Rows are one point carried round by a steady rotation, each followed by how many ticks it has turned.
The counts run from 0 to 485.
[146  70 117  94 136 109 176 122 120  87  97 151 146 134 117 122 152 107
 128 112 120 123  84 148 160 152 102  79 140  80 116 138 173 162 153  87
  84 121 136  95 114 111 109 102 129  56 124 133 126 115 131 102 135 153
 120 148 125 114 137 135 179 126  76 119 110 156 113 121 127 154 190 130
 106 136 120 144 119 112 158 170 123 130 110 112]	332
[146  82 119 152 127 137 164 129  95  89 129 149 102 139 131 148  92  94
 126 103 142 122 107  98 147 138 111  89 136  85  96 143 158 154 157  68
  73 151 138 101 101 116 120  84 132  89 145 172 129 122 129  70 138 112
 115 111 124 158 132 144 171 135 117 130 128 155 129 105 148 127 160 120
 118  95 142  47 119 105 150 132 101 163 116 123]	324
[146  73 122 138 125 117 142 142  91 118  92 165 136 155 158 107 127 124
 114 108 138  96 104 155 135 141 105 122 145 107 112 127 161 132 157  63
 110 138 148 112  85 179 122 101 104  67 117 127 119 130 118  81 114 100
 134 113 150 143 118 146 169 122 117 140 120 117 138 128 193 184 188 100
 103 119 147  87 155 136 138 186 143 153 137 120]	285
[161  90 101 121 136 125 139 131 102  74  82 197 114 110 145 136 113  80
  95  88 112 106  86 145 135 154 116  69 129  73 106 151 149 148 168 115
 104 152 124 126  74 126 131  92 120 113 122 134 139 131 142  98 145 119
 126 134 124 145 118 104 164 129  84 123 136 149 152 127 203 156 173 103
  96 104 146  93 132 152 122 157 139 140 111 139]	41
[137 104 122  84 147 106 169 122  82  93 115 178 108 168 101 132 148 127
 146 121 150 132  93 125 144 161 109  74 168  81  93 114 148 141 158  97
  90 128 116 113  99 156 120  86 119  80 132 140 112 112  96  98 114 137
 112 133  82 134 128 130 159  92 106 124 133 166 118 110 153 140 187 158
  91 138 125  92 131 126 175 160 141 137 130 130]	50
[129  87 132 129 137  85 143 136  93  89 144 169 147 124  75 147 127 125
 139  95 116  82  47 121 123 155 126  90 138 115  95 100 126 155 149 126
 108 128 150  98  92 165 126 115 152 112 112 118 131 102 144 101 144 129
 139 143 143 109 176 129 135 101 143 178  98 175 125 115 189 126 167 151
  69 120 130 100 131 119 179 158 137 142 144 114]	296
[121 118 100 117 130 134 153 101  73 101 113 158 107 121 137 126  90  78
 127 133 140 124  83 130 179 126 111  60 165  99 110 136 130 151 113  75
 106 119  96  89 115 115 127  92 120  80 110 176 145 129 107 120 108 102
 121 118 124 162 138 164 165 147  97 148 137 141  76 136 143 172 144 125
 122 123 176 107 134 113 174 139 140 145 117 172]	241
[ 95  81 107 100 166 100 158 138 110  83  98 149 136 146 136 168 161 101
 120 126 111  90  75 122 152 130 104  87 150  77 125  98 124 143 171 101
 117 133 114 107  84 129 109  97 137  84 104 133 137 116  79  84  82  90
 105  90 147 165  96 146 129 112 104 132 132 145 142 100 127 175 187 130
 143 161 128 113 130 143 178 153 130 140 125 135]	311
[114 115 103 115 156 119 155 132  97  77 100 180 143 110 158 123 136  95
 121 102 109 115  90 199 176 138 117  80 116  78 122 134 153 141 176  98
 101 128 111 108 107 121 113 122 112 120 132 138 147 126 110  91 113  76
 144 100 138 142 107 137 166 119  80 112 157 161 142 143 138 168 180 125
 110 136 114 141 124 123 147 174 135 133 109 173]	72
[119 111 110 144 163 115 174 119  95  79 140 142 127 144 108 157 136 103
 118 102  93  87  63 133 128 130 107  90 135 101 108 117 130 141 166  86
 122 152 116 100  94 149 109  77 132  56 129 164 145 120 109  93 101 121
 114 102 140 125 104 153 118 116 148 160 150 152 120 149 175 175 144 140
 144 155 142  91 117 144 153 145 115 168 131 133]	29
[106  69 126 114 172  87 171 138 118  92 110 164 123  96 120 119 109  99
  94  96 108  89  77 124 129 159  86  95 137  85 105  82 100 111 159 127
  96 155 109 126  90 131 115 133 147 141 112 143 124 123 105 104 115  85
 148  97 142 168 123 110 139 126 115 136 111 180 150 103 153 145 185 144
 101 148 119  68 116 127 147 137 150 147 119 113]	313
[131  75 113  83 126  99 106 120  85 103  90 173 141  97  99 125 118  71
 120 134 121  82  64 139 155 117 100  89 142  74 146  99 120 168 155 118
 130 132 166 111  87 138 144 130 140 125 116 135 136 142 103 109 144 129
 134 112 139 156 132 151 150 120 100  97  92 129 106 101 191 183 159 125
  94 130 147 117 184 149 155 180 140 138 150 143]	279
[130  82 118 113 129 118 164 157 118  87 103 165 116  74 141 126 132 113
 114  81  99 100  80 160 130 165 118  91 134 108 127  76 125 149 182 114
 104 153 123 107  83 124 135 114 136 130 117 129 114 125 138 129 119  72
 176  97 162 178 117 110 174 142  77 133 124 190 161 126 173 154 179 140
  89 155 138  99 118 101 133 140 141 124 114 123]	153
[136 101 126 127 133 130 157 116 105 101 141 155 159 128 134 133 162 111
 114  93 120 123  99 142 143 163 113  91 137 121  72 143 145 120 159  73
  94 111  90  66 111 153 110 110 129  89 119 158 132 109 129  82 114  94
 136 154 132 112 182 149 143 159 114 168 138 181 134 123 136 147 185 142
 100 122 164 111  86 114 171 148 154 121 105 123]	56
[122  68 150 137 134 115 147 139 110 115 138 142 126 116 113 145  94 114
 101 113 130 110  88 103 149 131  97  85 128  96 111 120 164 159 130  81
  78 163 128  83 102 121 112 111 143 109 142 191 130 105 108  88 136  93
 147 117 139 147 158 143 150 169 121 124 102 155  96 112 127 110 165 131
 115 126 170  90 133  79 175 147 109 167 114 105]	164
[134  91 149 118 103  93 184 125  93  97 125 123 115 139  92 149  82 122
 148 104 130  95  54 116 138 136 124  95 166 125  83 129 146 159 127  90
  92 152 123 103  95 138 129  83 140  58 109 163 111 103 129 120 105 143
 132 132 118 153 136 139 136 110 150 170  90 134 114 102 151 171 162 155
  96 124 158  94 151 115 161 149 131 168 134 112]	293
[115 108  72  94 168  99 181 125  72  63 114 173 133 100 122 107 135  71
 117 101  98 112  85 189 160 139 120  91 138  82 127 131 127 143 173 128
 116 117 104 104 117 109 127 130 112 128 125 136 143 137 105 117 121 120
 129 124 137 133 128 125 159 117  76  96 130 173 136 142 150 168 178 153
 103 146 101 130 110 122 134 165 144 129 126 167]	71
[158  80 117  82 136 134 134 122 112 104 132 124 124 117  74 127  92  85
 128  77 105 129  88 185 152 143 110 106 159 123 111 133 119 157 160 125
 109 160 134 115 115 127 131 163 112  87 107 147 100 147 141 109 136 116
 113 164 138 139 156 158 127 154 120 149  61 153 129 102 118 193 130 159
  88 131 147  92 162  66 130 162 161 145 131 124]	96
[163  84 113  94 143 116 150 130 102 113 104 171 108 129  96  98  94 118
 120  95 134 118 106 150 141 141 106  85 149  76 117 118 167 153 154 109
  74 170 142 128  86 110 122 120  99  94 131 157  90 105 111 142 138 128
 114 123  91 137  91 115 174 133 130 101  83 140 142 124 165 194 161 134
 103 138 138  96 176 107 106 178 142 139 132 127]	362
[164  96 114 138 131 124 155 112  88 100 132 154 162 130  90 120  90  59
 132 124 120 131  97 170 157 124 126  99 137 107 112 172 137 153 146  98
 109 138 142  77 123 125 110 147 112 105 132 171 126 137 138  96 151 121
 122 165 129 122 188 158 138 166 130 116  99 149 128 136 137 180 168 119
  67 109 146 102 139  70 136 166 127 133 131 135]	91
[138 109 114 135 170 102 152 147  95 123 163 137 120 110 114 115  94 131
  97  77  93  95  60 168 136 148 113 111 126 125 107  83 110 115 178  98
  93 153 153  89 120 155 109 153 110 110 123 155 101  97 133 119 111  89
 160  98 153 127 151 125 143 133 128 180  88 177 128 129 158 159 169 145
  91 136 116 102 153  84 137 167 143 152 153 129]	265
[138  98  90 106 149 116 138 105  98  97 138 171 145 152 117 136 145 111
 121  81 108  95  50 124 153 124 118  96 140  98 109 141 149 167 163  92
 105 135 145  74 101 130 100 108 132  77 105 159 109 114 123 130 113 133
  80 136 164 102 146 156 138  95 131 163  96 128 127 132 150 198 161 138
 141 131 126 146 144 135 130 166 150 138 148 146]	380
[108 113  88 111 148  95 159 125  79 101 120 163 157 148 124 118 137 124
 131 112 111  93  80 185 145 129 130 119 151 109 107 126 144 159 166  75
 109 118 125  61 107 171  99 124 100  76 115 152 115 118 109 122  81  87
 134 115 159 131 142 164 133 124 134 150 118 139 139 143 133 214 172 134
 116 152 116 151 147 113 141 174 133 134 154 151]	103
[103  92 127 159 173 111 158 127  96  90 170 146 139 126 105 161 123 100
  97  90 104  89  72 115 126 138 108  95 114 107 105 112 118 141 168 108
 113 163 118  98  88 163  95 107 137 109 133 161 143 105 122  74 115  86
 120 111 160 128 136 141  99 126 162 168 139 160 135 135 178 172 148 131
 137 125 138  70 125 123 165 154 118 179 121 122]	30
[150  91  89 112 149 107 187 134 100  73 102 136 114 111 108 137 126  75
 118 120  85 115  81 154 135 177 116  86 161 114 112 104 116 145 147 131
 141 143 111 131  86 133 127 100 129  69 103 108 138 145 112 122 121 116
 110 122 125 157  81 144 135 118 107 144 117 173 147 134 176 188 146 132
 100 151 114  67 144 151 138 151 133 157 139 129]	470
[122 104 125 144 141 123 177 135 100  89 101 154  87  96 125 132  97 129
 117 107 111 119  83 166 134 166 129  73 134 106 118 106 112 138 161  90
  87 150 116 105 108 121 136  78 127  77 142 144 135 120 124  90 135 105
 161  83 115 172 104 130 177 107  96 121 138 172 105 139 177 135 155 114
 108 138 153  66 126 111 142 143 109 166 125 120]	158
[147  96 115 121 144  99 102 138 105  94 132 173 131 106 144 143 101 114
  87  89 109  72  53 103 143 132 113  69 130  78 127  86 131 159 148  96
 110 128 152  96  73 119 113 109 153  99  95 138 113 110 113 109 133 110
 101  97 153 153 114 159 162 117 129 147  94 137 120 138 180 155 148 128
 102 104 135 106 167 148 155 162 149 138 136 160]	115
[143  57 123 126 143 108 155 110 115 116 132 139 137 109  93 113  97  80
 103 124 125 106  96  82 122 121  83  96 125 111 106  90 131 146 139  98
  72 162 141  84 131 120 112 134 141 115 139 185 127  93 122 104 136 115
 143 136 127 144 161 135 151 172 117 115  85 173 103 110 123 159 172 124
 102 123 162  70 115  84 161 142 124 149 115  96]	165
[138  73 110 140 151  88 138 128  88 115 122 136 140 121 113 146  69  64
 120 133 112  93  80 120 162 112  89  99 136  87 124 134 132 157 152 103
 129 163 164  90  90 134 108 135 140 140 153 169 140 125 109  91 126 113
 117 119 144 163 135 159 115 150 133 117  98 107 124 106 147 186 157 102
  90 118 160  76 173  92 131 174 107 155 133 152]	277
[137 112 103 128 166 113 149 160  85 102 122 176  88 140 159 148  87 120
 121  83 115  97  79 115 157 146 116  65 154  95 107  94 141 131 174  94
 100 171 120 100  82 153 112 108 106 115 124 128 100 109  98 110  95 106
 100  96 118 169  91 115 147 115 130 155 127 146 143 109 159 148 176 141
  99 114 135  84 161 114 144 158 158 131 118 169]	393
[153  54 128 114 134 103 123 154 111 126  85 163 154 136 145 128 117 110
 118 101 126  90  95 144 151 128 107 116 124  82 123 119 168 153 162  80
  95 161 159 107  70 158 119 129 127 109 117 142 104 124  97 115 125  81
 136 107 151 161 117 139 150 145 118 129  84  95 147 102 162 177 179 110
 107 120 159 106 171 110 153 179 148 130 113 131]	281
[170 103 137 147 125 113 137 123  89  97 106 172 135 119 109 108  89 105
 126  89 125 130  71 165 160 148 126  86 106  94 103 159 163 147 140  72
  80 139 146  86 120 100 117 102 117  94 144 159 101 125 153 102 146 119
 134 133 126 123 154 123 182 122 114 122 104 142 107 155 169 143 164 111
  87 104 146 122 154 107 129 187 131 149 121 142]	89
[148  86  94 105 122 137 148 105  77  81 103 174 128 126 102 133 136  57
 124 124 123 121 139 152 124 140 108  81 167 100 105 125 122 145 172 103
 130 133 106 123  83 139 130 112 141 105 101 134 141 149 111  82 130 116
  98 156 129 162 145 149 144 154  91 119 121 158 154 106 187 190 167 133
 114 130 172  61 140 136 130 122 141 119 126 134]	44
[151  83  78 118 145 117 166 117 112  98 110 151 146 124 153 138 133  48
  93 111 123  88  93  93 152 114  80  94 130  88  94 136 173 138 144  89
 106 156 123  95  90 118 106 106 159 120 118 171 131 118 107 114 118 118
  98 137 137 122 120 130 133 146 113 126 100 119 146 112 150 195 194 104
 122 124 141  99 116 142 131 164 134 144 130 139]	38
[130  87 113 133 146  94 197 116  86  89  89 165 126 137 142 119 122  76
 112 133 139 104  68  76 139 141  95  80 135  97  90 149 148 141  98  94
  78 135 112  80 110 127 104  73 128  88 120 165 129  86 114 132 120 116
 111 113 113 125 126 125 148 136 129 136 114 145 112 137 144 176 175 111
 108 118 149  95 108 137 150 148 135 152 142 129]	480
[127 100 119 158 141 120 182 135 112  94 141 141 139  96 107 143 112 101
 115  87  89 107  91 170 110 144 118 105 137 138  81 129 127 147 183 113
 127 171 114 104  88 154 104 119 123  97 121 166 126 105 123 120 101  88
 125 132 154 136 132 133 104 169 156 184 114 169 163 123 156 200 155 154
 118 152 158  77 121 107 140 123 121 144 129 109]	26
[115  84 110 108 129 102 188 129 104 103 155 132 165 119  83 113 128 116
 126 113 113  97 113 171 143 128  88 122 144 106 107  93 158 148 161 122
 100 134 133 107  99 159 121 150 127 103 118 180 130 113 101 102  97 111
 124 121 147 128 140 148 109 135 130 152 116 161 141 113 123 206 194 180
 100 178 124 123 132  89 167 159 107 123 138 117]	182
[140  90 109 123 113 104 143 129 116  71 102 159 149 107 119 156 147 100
 124  80  95  89  45 134 128 155 128  96 126 111 106 140 139 168 168 109
 110 126 128  94  97 124 113  95 150  81  87 119 120 123 149 123 131 122
 126 147 164 102 153 137 159 111  93 180  98 166 129 128 174 157 155 139
  98 135 130 141 116 153 150 146 150 146 132 124]	301
[141  95 123 116 150 126 171 129  85  88  93 176 117 147 145 129  86  94
 123  96 142 124  90 163 138 130 103  98 140 107  91 171 162 137 124 105
 109 172 108 118  83 162 107  96  87  89 141 142 113 128 124  83 119  92
 106 149 105 153 119 126 132 163 135 152 125 128 152 106 152 186 153 127
 105 106 167  73 138 113 139 150 145 152 112 122]	207
[100 106 111 132 166 114 184 123  93  88 145 170 101 120 104 124  90 135
 123  71 116 112  71 155 143 133 113  92 119  81 115  95 164 171 155 118
  76 168 128 102 104 129  98 119 113 107 144 172 129  73 130 114 113 119
 134  77 153 135 119 122 158 114 135 144 131 174 114 159 134 163 160 162
 122 134 111 114 124  92 143 144 107 167 132 131]	345
[120 109  98 162 155  99 137 125  77 116 142 160 173  94 112 127 125 100
 108 120  91  88  71 175 130 127 116 108 115 119 126 104 101 136 180  75
 118 134 141  62 103 151 107 132 131 107 122 149 132 121 125  98 122  71
 154 107 176 127 169 164 134 133 128 149 126 163 111 171 184 174 150 125
 126 160 152 111 130 104 150 153 127 149 156 143]	269
[138 108  87 160 130  98 145 135  79  99 146 149 149 114 135 155  69  67
 114 122  96  80  73 109 162 104 115  92 149 104 120 127 139 164 131 102
 130 147 137  92  88 146  96 134 137 133 115 178 125 115 114 122 102 111
 102  98 161 164 133 159 111 148 166 164 121 119 133 134 150 195 149 140
 100 124 152  90 159  95 156 157 127 146 140 161]	112
[114  97 103 113 130 119 180 128  89 100  88 175 122 153 140 119 104 117
 164  79 143 118  69 172 150 135 125 114 162 116 118 169 165 144 185  75
  88 156 139  61 104 148 112 118 111 101 130 139 101 119 144 112  85 108
 147 131 152 147 139 128 156 128  74 139 102 145 160  85 113 167 183 139
 113 133 121 125 127  83 128 136 127 129 122 129]	415
[143 111  73 140 157 135 182  95  88  86 158 135 131 153 118 161 107  71
 129 102 111 128  89 141 155 139 123  86 157 121  97 166 133 138 167  78
 109 133 120  59 126 141 103 116 130  71 132 171 137 110 138  68 121 133
  97 161 143 112 142 164 133 129 112 169 121 168 118 126 127 148 150 144
 117 119 124  92 100 103 152 144 114 151 124 134]	60
